In the data rows, the value 500 means zero.
Some points, one per row:
tensor([626, 491, 537, 706, 562, 413, 520, 495])
tensor([513, 642, 585, 421, 492, 505, 562, 419])
tensor([630, 376, 402, 543, 628, 374, 663, 693])
tensor([585, 502, 475, 488, 368, 534, 580, 523])
tensor([563, 706, 626, 400, 455, 519, 627, 388])
tensor([412, 583, 462, 568, 482, 668, 575, 494])
tensor([681, 446, 503, 390, 479, 508, 423, 615])
tensor([575, 460, 487, 504, 421, 481, 528, 590])
tensor([426, 489, 566, 529, 547, 515, 461, 556])
tensor([204, 414, 578, 465, 576, 440, 470, 485])
tensor([004, 486, 731, 447, 617, 457, 336, 378])
tensor([545, 517, 577, 431, 416, 542, 422, 433])
tensor([421, 576, 432, 609, 480, 696, 564, 604])
tensor([355, 550, 490, 532, 503, 478, 371, 417])
tensor([677, 469, 451, 555, 529, 600, 592, 545])
tensor([309, 523, 495, 575, 532, 509, 577, 458])
Then 15 other points, each followed by its number:
tensor([464, 502, 421, 514, 606, 558, 308, 510]) 0
tensor([805, 615, 722, 539, 467, 488, 349, 428]) 1
tensor([414, 384, 556, 370, 455, 407, 522, 543]) 2
tensor([560, 503, 457, 559, 459, 584, 527, 510]) 3
tensor([473, 540, 535, 516, 478, 561, 469, 456]) 4
tensor([705, 506, 282, 671, 364, 513, 618, 512]) 5
tensor([682, 504, 604, 427, 313, 366, 538, 419]) 6
tensor([288, 418, 433, 495, 607, 414, 567, 671]) 7
tensor([404, 539, 451, 461, 425, 460, 568, 475]) 8
tensor([573, 489, 430, 544, 418, 513, 563, 506]) 9
tensor([330, 356, 195, 464, 568, 604, 477, 649]) 10
tensor([340, 397, 655, 567, 702, 178, 201, 398]) 11
tensor([548, 528, 357, 523, 660, 551, 402, 467]) 12
tensor([365, 491, 548, 521, 563, 530, 443, 476]) 13
tensor([512, 745, 676, 406, 516, 391, 575, 405]) 14
Which two of these numbered points are nearest to each point below by angle, seen from the average point of the first points? Their numbers follow each, nearest first.
tensor([350, 438, 410, 489, 544, 501, 535, 645]) > 7 10
tensor([411, 595, 590, 520, 466, 614, 412, 454]) > 4 13
tensor([682, 454, 468, 585, 566, 630, 619, 546]) > 3 5
tensor([605, 568, 529, 418, 407, 500, 502, 417]) > 6 1
tensor([558, 536, 472, 600, 463, 426, 509, 472]) > 5 9
tensor([519, 409, 706, 510, 517, 386, 513, 516]) > 11 2
tensor([471, 431, 490, 410, 449, 415, 514, 532]) > 2 8
tensor([280, 485, 485, 640, 819, 558, 295, 469]) > 13 0
